One turn sends every row of this set to another row. A few are shown first. Where does it send the rows asked after them?
V: [  5   9 -13  21  26  -3   6 -13 -26 -23  12 -32   3   4 -24  -7]
C: [-17  27 -21 -32  -6  20  31 -14 -39  18 -18 -23  -5  26  20  17]
J: [-17   8 -14 -14 -48  27   3  22 -20  15  28  -6  -5  37 -18  -6]
N: [-26  32 -26 -17  -5  20  29   7 -29  29 -17 -24 -10  27  19  12]
X: [ -6 -12 -11  33  11   5   8 -19 -20   5   0 -45  20   7  -9  16]
G: [ -9  14 -23  20 -12  -7  20  -9  -7   5 -22 -26 -33  -9  25 -16]
K: [ -4 -10   0 -13 -16  19  28   5 -24  16  24 -26 -11  37 -35  27]
U: [  9   5 -21  27 -13   6  18   1 -34  -9 -31 -12  24  20   6   2]
D: [-17  -6 -15  18 -14  12  21   6 -50   4  -3 -37  28  12   5 -21]
H: [  0  22 -26  13 -16  -9  23 -19  -5  -8 -20 -24 -25 -15  21   2]
T: [-20  15   5 -23 -22  21   6 -17   9  27  15  -7 -33  15  28 -12]
R: [ -5  14   0  13 -34  -9 -22   1 -11  10  24 -11   5 -25   7 -15]
Q: [  7  -2   3   1 -15  -8 -34 -21 -10  21  23 -15 -22  -1 -23  13]
A: [-10  12  -4 -24 -31  23   4 -34  12   8  12  -5 -33  23  22  -7]
S: [ -5  19 -10 -16  16  21  13   1 -28  -5  28 -20   4  39 -36  13]
M: [  6  13   9  -8   7   5 -15 -19  -3  -9  44  -8 -13   8 -25  -5]
E: [  3  14   5 -25 -33  26  17  11 -20  12   8  13  13  41  -3  17]
B: [ 20  -1  16   6 -33  -4 -16 -19  -7  -1   4  13  -6  -1  12 -17]

R goes to J
E goes to U
Now find these:
N goes to G
H goes to A
M goes to S
K goes to X

One turn sends every row of this set to another row. A few are shown first. Where does it send the rows asked after them?
zug: [ 19   8  29   8 -11 -18  15  -4  10  44  34  -8  13  25 -13   8 -47   2
 -25  32   6  -8 -20   8  29 -14  22  11  28 -36  14 -12 -15   7 -15 -13
  38  21  14]
Rizaz: [ -6  13  -1   9 -28  -6  20   6 -22  11  70  -1  11   8  -3 -26 -41  -2
  -4   2 -11 -29 -19  13  26 -25  -1 -19   9   9  12 -11 -14 -21   3   2
  15  48  10]
kuv: [ 44   6  44  27  -2  27  33  23   6  -7  31 -24  48  18   5  11   1  36
 -29  19   7  10 -24 -27 -11 -31  -3 -48  17   6   5 -23  -4 -14 -27 -20
  14  10  16]
dak: [ 16 -10  23  29  -3   4  20  23  18 -12  26 -15   5   7  -5  -6  -1  39
  -2   1  11  21 -30 -30   3 -10  27 -54 -29 -13 -22 -12  -4 -12 -21 -22
  15 -17   2]
Kege: [  3  46   5  29  14   4  43  -2 -35  13  29  11   3  -7 -17 -31 -25  33
   5  25  13 -10   0  -8  -1 -31  15 -49  24  -9   8 -30  -1 -26  -6   5
   9  15 -22]
tama: [  8  10  39  21 -46  11  29  17  18  16  37 -11   1  -6  -7  14   3  10
  -1  63  -9  19 -18  30  47 -13   5 -24  47 -22  37 -26 -20 -29 -18  -1
  11  14  18]
rem: [  8 -14   6  -4  -5  26  19   1  -1 -26  28 -15 -24 -11  11 -21 -36  -1
   5  59   7  17 -17   2  27 -24  22   0  39 -13 -20 -26 -17 -17  18 -29
  30   3  10]
Pode: [ 42 -12  24  -7  -7  -3  13  26 -17 -30  45   4 -19  22 -20 -23   5  10
   6  43  33 -17   3   7  19  -9  -3 -15   1  -1  18  -2  10 -16 -28 -29
  17  24   7]
Guv: [ 17  25  36 -12 -29   4  12  -2   0  11  39 -27 -24   0   6  12  -8  31
 -38  43  13  28  17   2 -17 -27   0   2  18 -23  16 -24  -1 -31  -8 -12
 -30  31   7]
riv: [ 20  36  53  41 -39  -7  27  27  17  28  25   3  23  15 -17  -2   6  -3
   4  28   3  20 -14  -3  -4 -19  -2 -32  30 -34 -20  -3  -5  -6   3  -3
  30  35  24]
muze: [ 16  -9  20 -21 -11   8  23   4  -7  13  34  -4  33  24 -26 -18  -2  55
  -9  26  24 -11 -22 -47  37 -51   7  -8 -15 -16   6 -21  -3 -11  -5 -22
   7  11  14]
Nenov: [ 44  20  22 -21 -10   5  48   0  -8  12  17 -14   9 -12   7  33 -13  14
 -26  14  42 -29 -12  -8  15  15  21 -26  29 -13  15 -22 -30 -10   1  -1
  12   7  16]
gona: [ 35  -2  21 -42 -46 -13   1  -2   1  21  37 -15 -11   7   0  -2  -9  -7
  -6  -1 -15  40 -32 -22  17 -14  11 -10  20   6  -6   0  -4 -15 -20 -23
   3   8  37]
mupu: [ -1  33  32 -35 -11  -5   0  39   3  -2  63   1  21  19  -2  -2   0   6
  14  39  29  -6 -21  27 -12   0  -4 -25  23   5  10 -19   2   2   1 -26
   8   5   9]
keli: [ -2   6  52  22 -16   1  18  14   2  -4  17   6  38   1 -36 -26   3  24
  15  85   4  -4  -2  -1  18  -9  16 -24  29  -7  -6 -22 -32 -22  -1 -21
   7  21  23]
rik: [  0  30  23   2 -30 -32   1   5 -20  17  30 -19 -10   4   2 -13 -10   7
  -4   7   6   9 -31  10  24   3  -8 -41   8  16  16  26 -16 -57  11 -29
  21  -9  -2]
Zada: [ 31  -7  52 -12  -6   8  19  16 -20   7  39 -17   0  17   8 -35 -12  20
  -8  36  15  30 -24  33  19 -24 -21  -6  30  -2 -20 -38  -8 -46   4 -10
 -17  -5   5]
sim: [ 31  -6  36  29 -38   6  39  23  -9   2   2 -10   0  -8 -26  -6  -2  -3
 -13  -2  22  -3   0   0  38  15  13 -25  14  -5  22   1   3 -26   7 -37
 -19  -3  -5]
Buso: [ -1   3  26   8 -30   5   1   0 -21  -8   9 -46 -16 -22 -20 -11   1  -7
  -2  44  47  -3 -12 -14  36 -48  16 -39  15  -8 -12 -21  -8  -8  -7 -11
   5   5  46]
maf: [ 46  33   6  -4  -6 -15  26 -21 -23  12  22  16   5  10 -17  14   0   3
   3  48   9  17 -19   6  20 -18  36 -10  30 -23  -8 -19   2 -50  21 -49
  12  16  30]
Zigi: [ 32   5  46 -15 -27 -16 -15  19  -3   6  43   4   0   3   3 -17  16  23
 -41  46   8  12 -11 -37   6   6   1 -24  22  -5 -34 -10 -24 -16  -2  18
  10  13 -22]
pidis: [ 16  -8 -12   0   2 -11  19 -21 -32  17  40   7 -12  -7  -2  -3 -23  15
 -11  22   5  -3  -8   6  36 -39  45 -34   3 -11  24 -47 -19 -46   5 -11
 -13  -1  28]
Zer: [ 23  10  29  27 -32  -7  63  15  -3  -1  35  43 -16   9 -13 -13   1  13
 -22  21  13  -3 -11   2  -1 -14   6 -32  28  -5   0 -17  50 -11   3 -11
  23   7   4]
dagi: [  8  23  29   0 -47  14  27  14 -23  27  53   2  14 -41 -13  14  -7  -8
 -23  40  15  29 -28 -18  22 -18  18 -50  28  -7  19 -33 -23 -33  -2 -11
 -17  31 -14]
pogiv: [ 20   1  25   7 -27   3 -46   6 -12  -5  24 -34  13  -6  16  -5   0  17
 -19  23  17 -25 -12  -6  -2  -3   7 -27  38 -17  12 -21 -53 -13  -3 -11
  -1  -1  -7]
puge: [  3  35  14   0 -35 -27  14  18  -1  28  17 -21  24 -10   2   4 -14  12
  -7   4 -12  34 -19 -21  -7 -30  23 -40  44  -3  -1  -8   2   0  38 -35
  22 -11   8]
togom: [ 10  12  24  62 -17   0 -40  15  -9  10  34  16 -10  -6  -7  -3 -15  13
 -17  23  40  -3 -20  15  33 -14   3 -37  44 -13  -6 -22  -3 -19   0 -18
   6  -1   6]
geli: [ 21  12  20  31 -23   7  30   4 -30 -11  15 -20  22  44  -7  14 -11  43
 -27  42  10   3 -34 -17  18 -65  15 -32  37 -12   8 -29 -13 -16 -10  -1
  44   3  -5]
Lifi: [ 22   5  22   2  -6 -17  12   5 -44  22  28   5  25 -15  -4  -4 -18  15
 -15  22  29  -3 -24 -13 -29 -11  21 -41   7  -2 -29 -16 -29  12  18  -2
  18 -14 -18]
Mup: [ -1  12  14   8 -24  16  40  17 -10  -5  39   9 -13  23  15  17   3  36
  10  16 -31  16 -13   6   0 -26  22 -30 -16  -5 -29   7   3 -33  -2  -5
  18 -22   7]
rel: [  2   3  32  -5 -29  13 -10 -16   7 -10  18  -4  23  14  12  16   2  50
  -1  16   4 -12 -25 -14   3 -55 -13  -4  23  18   4  16  -7  -8  -3 -16
  17  33  14]
dar: [ 42  10  13  -5  -8  23  36  10  20  23  41  -1  13   0 -25   7  16  33
 -37  21  -4  20 -21 -17  48 -33   0 -23  11 -13 -18  -1 -14 -39 -16   2
  19 -26  29]
Vabob: [ 23  15  -7 -20 -25 -16   7  12   3   8  19   8  -9  -8 -21 -26  -4 -11
  -9  -1   5 -15 -27 -17   8 -28  35   4  31 -11 -21 -17   8   3 -33 -10
 -11  17 -15]
Tilik: [  9   3   5   1 -30 -24   0  10  17  -7  47 -35  -4 -30  -9 -26   7   2
 -50  41   5  -2 -36  11 -14 -29  20 -24  -2 -19   6 -16   6 -27 -11  -1
  -6  12  39]
zaki: [-11  -3  28  18 -27  25  10   7  12 -25  25  10  -8  18  -2   0   1  28
 -19  33  12  17 -20  23  20 -50  26 -28   8   0  31  26 -20 -20  -2   1
  21   7 -31]
betir: [  8  -7  10   9 -16  33  13 -16  17 -20  44  -7  23  -3 -28  12   9  16
 -31   2  -7  20 -13  14  13 -19  22 -52  -1 -15   5 -16 -37 -34  29  -4
   2 -20   6]
feri: [ -6  26  -4  14 -10 -13   8   9  -8  10   0   8   6 -14  -1 -12  -2  47
 -18  14   7   7  -6   5   0 -47  33 -32  52  -7   9 -23 -29 -40 -10  11
 -20  25  35]
rares: [-21  -3  22 -41 -11   1  28   9  -7  13  20   9  -5  11 -12  -6 -12   8
 -11  17  -3  68 -19   2  17 -26  17 -36  48 -12  22 -19  13 -12  -3 -15
  13   4  10]
rol: [ 24 -16  -2  -1   0  -3  -4   4 -30 -22  46  15  -5  -1 -20  -1  12   4
 -33  27   7   9  13  -4  15 -12  16 -37  11   0 -12  -7  38   5  19  -9
  16  11  34]
zul: [-23   0  18  11 -48  -3  28  -9 -18  -1  29 -13  12  20 -18  31  -2  18
 -15  17 -41  -2 -15 -10  -6 -65  16 -28   7 -18  -2 -24  -4 -18  -1  -4
  18   2  -8]

zaki goes to rel
Mup goes to zul
Now find these:
maf goes to dagi
rol goes to rares
Zada goes to Tilik
pogiv goes to Pode
Zer goes to puge
Nenov goes to sim

One turn sends every row of this set to another row. A few are shown first. Where does it send the rows asked after them?
Mubo: [  0 -17 -41  12   0  22 -40  -3 -15  35  18   7  29 -16  11]
Lasis: [  3   3 -20   0 -29  -6  -6 -17  38  15   8  15  28  13  30]
Lud: [  5  -8  13 -26  15  47 -29  19 -12  34  18  16  -6 -13   2]
Sabir: [-27   9 -13   4 -22  22  26   4  14  12  13  40  36  -6  41]
Noz: [ 30   1   4 -31  16  24 -30  10  16  15   7  20 -15   5  12]
vofif: [-26   3 -27  -8 -34  12  17  11  37   8  18  23  15  -1  41]
Sugi: [-38  -7 -30   4 -31  28  18  10  22  15  27  33   8 -17  36]
kenu: [-32 -21 -47  14  -9  39 -12  13 -24  11  25  13   8 -16  15]
dotug: [-41 -17 -38  16 -19  38   6  10  -1  15  31  26   3 -24  23]
pak: [  8   1 -49   3  -6   4 -20  23 -19  20  -1   4  27   7  19]
Gupos: [-12 -13 -50   6  -5  24 -26  18 -33  14  10   8  22  -2  14]
gumit: [ 27 -16  -2 -26   1  38 -24  -2  15   2   0  30 -26  -2  16]
tepug: [ 22 -14  10 -14  -7  31  -8  -7   7  -1  -5  30 -30   9  11]
Tasen: [  1  12 -33   9   5   1   2   2  22 -12  10  -1  24  17  31]
ludu: [ -4  -8  38 -13 -16  35   8   6   0  16   5   7 -12   5  -1]
matas: [-12 -11  26 -19   5  52 -17  15 -11  28  23  17 -10 -14   0]
pidez: [  8  -9  28  -7 -15  29   5  -4   3   5  -2  18 -24  13   4]
kiv: [  3  -6  20 -31   1  46 -12  28   5  38  16   6  -3 -26   5]
mukaz: [-19  11 -17  -7 -20  12   9   0  22 -14  10  19  37  16  40]
kome: [ 24   3  14 -28   3  22 -17   2  28   6   3  27 -19  13  18]
dugez: [ 24 -15  -5 -34  11  42 -29  11  19  12  10  19 -22 -17  14]
fupu: [ 16   0 -34  -1 -13  -6 -27 -12  23  17   4   3  28  12  25]
Porol: [-16 -10  34 -13  -4  49  -1   4   1  20  22  24 -17  -6   3]
kubor: [ 16 -12   2 -32  11  44 -22  22  15  28  15  12 -12 -29   8]
vebor: [ -7  12 -32  -7 -22  -6   9  16  35   8   9   5  20  13  34]
buva: [  9  11 -41   0 -12  -8  -7  21  11  17   0   0  23  15  25]
pebup: [-24 -10 -43  -6   7  43 -23  11 -18   0  20  14  39 -16  27]
nud: [  6   0 -48   0   8  23 -21  12 -22  14   5  31  37 -12  31]
zan: [ 18   9 -47  18  16   3  -3   8  -2   9   4  17  24   0  27]
Ligu: [ 23  -3   4 -27  22  34 -35  19   1  26  10  16  -9  -8   6]
biza: [-37  -7 -32  15   9  43   2  12  -1   4  37   4  23 -26  22]
tar: [ -6  -5  36 -25 -11  42   0  20   0  30  11   5  -2 -12   2]
fer: [ -8  -5  33 -13 -10  37   6  -1  16  13  18  32 -23   3  12]
vasal: [  8  -1  24 -21  -7  27  -2  -4  25   7   7  35 -22  13  18]
leni: [-38 -13 -11  14 -31  26   8 -17  28  24  33  20  17 -17  25]
bef: [-41 -22 -18  14 -24  39 -10 -12   4  29  36  16  22 -25  17]
Rer: [-18  -2 -12  10 -34   7   9 -19  39  22  21  22  20   0  31]
buf: [-31   2 -21  23  -3  29  28  10   7  21  32  26  20 -26  28]
puf: [ 16  -8 -43   6  -1   6 -39  -7   0  26   9   0  27   1  15]
tusum: [-24 -24 -32  11 -11  39 -29  -6 -15  34  29  13  26 -25  11]

kubor goes to kiv
buf goes to Sabir
Now find these:
Mubo goes to tusum
Noz goes to Ligu
dotug goes to Sugi

